In the rows, 128 means zero.
The rows below come in pairs that one turn or mirror swaps. Which row does each named row swap with?
q44: [149 128 126 158 104 133 113 134 125 137 129 135 151 144 124 162 152  95
 108 105 142]
q396: [150 155 124 159 168 162 125 124 107 105 142 128 125 120 136 123 112 146
 123 130 118]
q780: [123 104 158 109 142 130 111 132 148 161 146 166 102 131 119 148 160 136
 120 130 126]
q127: [176 125 127 125 129 145 119 118 126 140 137 139 137 120 121 132 129 167
 136 127 178]
q896: [ 98 110 148 157 139 128 118 164 123 158 128 124 162 112 132 101 117 128
 144 122 129]
q960: [104  82 133 138 125 123 122 111 137 134 143 158 160 109 132 141  94 110
 144 138 118]
q445: [143 167 129 164 146 135 113 125 115 113 159 120 134 111 116 120 122 133
 113 157 130]
q702: [109 117 157 124 125 116 152 110 140 145 109 125 134  83 106 119 145 155
 100 124 131]
q234: [109 152 132 117 140 116 119 116 136 132 137 148 149 116 147 153 158 120
 161 114  99]
q320: [152 111 149 131 131 129 127 124 139 158 138 137 130 130  98 134 143 148
 121 155 180]
q711: [117 105 147 117 148 141 102 112 152 158 134 168 101 128 131 153 135 150
 126 129 130]
q38: [155 155 128 153 166 158 133 125 107 108 142 127 135 118 129 127  99 151
 131 130 117]
q313: [108 148 141 126 146 109 124 120 123 144 157 145 138 134 132 146 168 124
 159 117 110]
q826: [105 129 141 107 153 123 158  97 124 112 113 127 135  94 133 118 115 158
 130 117 116]
q45: [155 114 126 124 176 168 134 111 129 136 128 159 110 124 127 139 103 160
 123 125 130]
q887: [136 117 159 124 130 141 154 137 137 140 120 111 115 143 105 134 172 118
 116 140 146]
q398: [108 150 150 106 150 116 125 127 119 138 133 123 120 129 117 142 117 145
  81 109 105]
q299: [153 133 117 136 144 158 138 121 123 111 122 122 133 135 137 135 174  95
 112 108 126]
q158: [108 101 140 123 124 138 131  77 125 104 123 132 146 134 140 168 110 119
 119 115 110]
q492: [145 130 127 161 101 131 101 147 131 149 128 138 145 131 122 162 143 101
 105 105 138]
q663: [100  81 142 143 125 118 124 112 132 130 132 151 170 111 134 142  97 114
 138 144 116]
q695: [124  86 133 127 123 130 124  87 128 113 136 134 161 115 134 160  98 108
 134 115 106]
q720: [141 128 157 130 136 143 157 132 130 130 119 112 120 142 102 132 171 132
 114 143 145]
q455: [127 121 109 150 150 120 102 104 134 140 143 162 132  87 163 134 118 117
 108 108 121]
q837: [137 124 120 156 101 128 105 142 133 145 133 135 154 137 120 153 150  98
 113 100 134]
q650: [114 142 135 108 157 114 152  97 124 120 129 132 144 107 143 121 138 143
 160 118 100]
q783: [120 121 158 144 100 116 121 147 130 159 124 130 132 111  87 141 152 124
 108 127 140]
q273: [171 128 129 125 131 153 116 127 119 144 133 139 137 122 134 106 134 171
 132 119 169]
q417: [158  99 123 128 120 147 131 124 128 118 117 120 168 141 157 142 125  92
 115 116 152]
q563: [128  97 138 127 119 133 135  81 126 111 133 131 162 127 132 168 101 110
 126 125 110]
q466: [142  99 150 113 161 153 114 115 147 151 137 171 110 117 125 139 129 163
 116 136 122]
q89: [155 158 126 168 166 154 130 125 117 111 136 115 141 118 129 123 114 142
 125 139 121]
q533: [112 137 113 133 153 113  95 117 134 151 145 163 137  88 159 136 113 133
 111 119 121]
q415: [133 114 135 120 111 136 140  92 119 104 130 128 145 139 130 173 125 112
 115 106 101]
q9: [142 125 126 155 105 126 109 146 125 146 129 133 151 138 129 159 148  86
 113 103 141]
q315: [149 112 136 121 166 171 141 108 130 129 132 165 118 123 129 138 100 161
 116 130 125]
q381: [ 94 104 143 147 139 126 116 158 122 151 142 136 159 114 135 102 110 128
 150 133 116]
q454: [ 85 105 148 151 127 129 116 155 118 149 135 129 154 107 130 107 114 129
 151 129 122]
q224: [138  98 149 108 157 149 111 122 153 160 136 173 111 131 125 138 131 153
 121 129 130]
q555: [144 130 165 125 139 151 160 127 128 129 122 109 116 134 107 131 171 120
 113 140 141]
q344: [138 103 142 129 112 117 116 116 122 120 145 102 162 110 150 106 114 100
 121 152 151]
q379: [141 153 140 156 139 125 108 122 111 117 166 104 146 108 120 106 120 124
 109 150 144]
q993: [144 133 105 143 149 130 113 101 142 130 128 146 138  91 156 136 148  99
 108  94 125]
q108: [135  85 142 116 118 123 119 126 126 121 139 113 167 121 155 114 119  99
 113 145 158]
q737: [121 153 150 111 127 122 129 146 118 124 129 118 122 139 135 149 116 134
  90 109  95]
q151: [106 121 139 130 130 148 129 165 110 144 121 121 154 115 139  95 131 128
 150  99 132]
q461: [172 125 134 121 137 150 115 112 133 148 130 143 134 119 114 125 128 166
 131 133 178]
q58: [118 147 135 122 144 106 101 133 125 152 142 152 134 104 144 134 101 144
  89 114 104]
q49: [130 132 134 126 122 154 122 162 120 139 124 119 156 115 148  94 140 145
 152 103 140]
q199: [133 119 156 128 144 145 161 123 129 125 120 107 123 141 107 126 176 119
 121 137 139]
q314: [110 111 147 120 135 126 161  97 133 123 112 133 125  85 126 114 122 168
 125 121 119]
q888: [133  91 133 121 117 131 118 114 130 121 129 114 175 122 153 115 113  94
 115 144 151]

q415 pairs with q780
q379 pairs with q49
q315 pairs with q960
q344 pairs with q273
q58 pairs with q650
q702 pairs with q993

